In the data rows, the value 128 means zero.
Some points, one per row:
[145 173 133  22  63  52 160  69 100 168 121]
[132 103 114 255 143 190 134 158 110 110  84]
[130 114 120 243 130 137 141 146 160 146  52]
[ 99 120 146 156 162 175  96 214 135  75  54]
[140 174  67  90  78  70 176  85 142 194 163]
[165 153 144 112  72 106  93 142 139 135  54]
[105 154 128 139 121  84 143 108 131 191 136]
[142 172 142 108 113  56 115 124 124 132  74]
[110 104 112 188 159 131 194 117 113 157 199]
[139 133 131  92 122  98 112 161  98 108 110]
[120  98 139  80 123 161  77 128  84 102 133]
[144 142 107  33 119  63 125 126 137 100 120]
[116  86 115 211 167 173 149 129 130 101 148]
[109 118 122 159 179 176 124 166 170 102 116]
[155 126 159 109 111 125  98 153 142 135  99]
[137 142 153 100 115 113  97 146 104  87 135]
[111 139 146 142 153 161  43 214 132  41  55]
[133 135 142  52  99 119 131 107 121 166 110]
[145 146 129  98 107 124 124  74 134 140 170]
[102 150 139 107  84  91 151 167 131 191  74]
[134 114 122 157 121  93 174  43 122 157 209]
[107 116 121  16 180  98  84 112  90  42 255]
[137 176 125  46 105  35 138  87 112 168  91]
[114 137  95 143 175 171 110 122 142 106 177]
[108 141 117 135  89 120 177 152 129 148  89]
[ 67 112 118 153 197 146 180 119  99 106 236]
[141 110  62 255 127 207 171 118 167 179 102]
16 more points follow, each with its number after it:
[143 140 108 138 123  83 144 120 172 169 141] 0
[139 114 178 156 110 173 176 111 133 165 156] 1
[ 90 140 111  42 179  86 115  66 117  88 228] 2
[177 156 112  90  63 125 103 136 159 188  34] 3
[140 103 115 106 173 170 103 205 119  42 171] 4
[130 174 116  54 110  60 165  86 127 155 146] 5
[131 136 136 155 111 152 122 172 144 141  56] 6
[100 100 115 118 167 154 146  82 120 101 252] 7
[144 143 140 126 133 109  86 188 149 142  52] 8
[105 144 135 172  96  57 196  71 157 210 161] 9
[143 131 176  89 124 141  80 187 122  84  70] 10
[139 156 158   0 159  55  87  88  75  59 229] 11
[146 115 109 173  57 131 131 105 175 182  67] 12
[160 161 151  70  97 101 102 144 131 148  87] 13
[115  73  75  98 155 163 215 109 114 135 231] 14
[133 123 150  93 166 128  57 148  84  41 157] 15
Which of these numbered points is nearest to each point below, ignoring the 3 directions in which the first points spread most? Its number follows each.
[125 123 167  84 141 124 104 130  91  92 143] > 10
[ 93  95 105 119 229 167 131  82 114  79 255] > 2
[156 104 122 107 180 173 116 206 113  40 159] > 4
[135 109  96 129 168 201  94 161 132  67 142] > 3
[143 148 114 205 108 125 138 160 143 230  78] > 8
[114 127 154  67 124  98 150  80  92 120 218] > 10
[127  95 102 114 164 166 141 149 125  90 168] > 4
[130 122 113 189 136 130 107 133 152 124 162] > 0
[119  98 113 138 155 171 108  97 129  96 223] > 12
[149 136 146  80  66  99  99 144 141 127  29] > 7
Now 16 new points, numbered from 0 again:
[157 159 134 104 110 105  98 202 141 129  64] 0
[124 141 113 162  93 104 140 116 170 182  84] 1
[ 87 100 142 232 101 125 192  93 153 232 105] 2
[177 118 170  55  41  70  88  50 124 154 144] 3
[158 171 131  77 109 138  97 155 129 112 103] 4
[117 111 141 168  94 161 126 147 138 173  44] 5
[137 154  99 167  87 100 110 156 171 169  84] 6
[131 115 139 183 103 173 127 148 115 163  76] 7
[121 127  83 181 115 135 188  82 160 178 154] 8
[109 160 160 158  89 100 116 132 141 175  22] 9
[152  66 201 136 155 182  38 199 107  49 104] 10
[144  77 162 169 140 169  84 131  88  72 183] 11
[114 142 111 138 126  62 202  56 143 185 197] 12
[103 166 131  65  74  71 200  76 103 163 113] 13
[139 134  86 192  84 165 187  88 160 184 120] 14
[124 105 116 121 167 202 136 157 129  41 162] 15
Which of these numbered points is nearest to each point below, ignoring the 3 directions in which the first points spread most? Its number follows each.
[137 167 121  18 124  82 136  90 131 127 135] > 8
[ 76 108 126 132 164 152 200  70  85 139 194] > 13
[106 136 136 124 180 127 118 139 120  80 182] > 12
[159 175 130  81  98 107  98 160 133 132  79] > 4
[112 165 112  54  63  89 152  70 128 162  58] > 13
[115  93 158 211 208 198 123 171 155  67 144] > 12
[106 151 119 138 109  96 205  21 145 202 206] > 9
[124 113  93 144 122 125 174  70 131 162 207] > 8
[ 81  86 114 201 131 107 240  83 150 235 204] > 2
[144 157 162 124  91  98  49 153 116 158  31] > 9
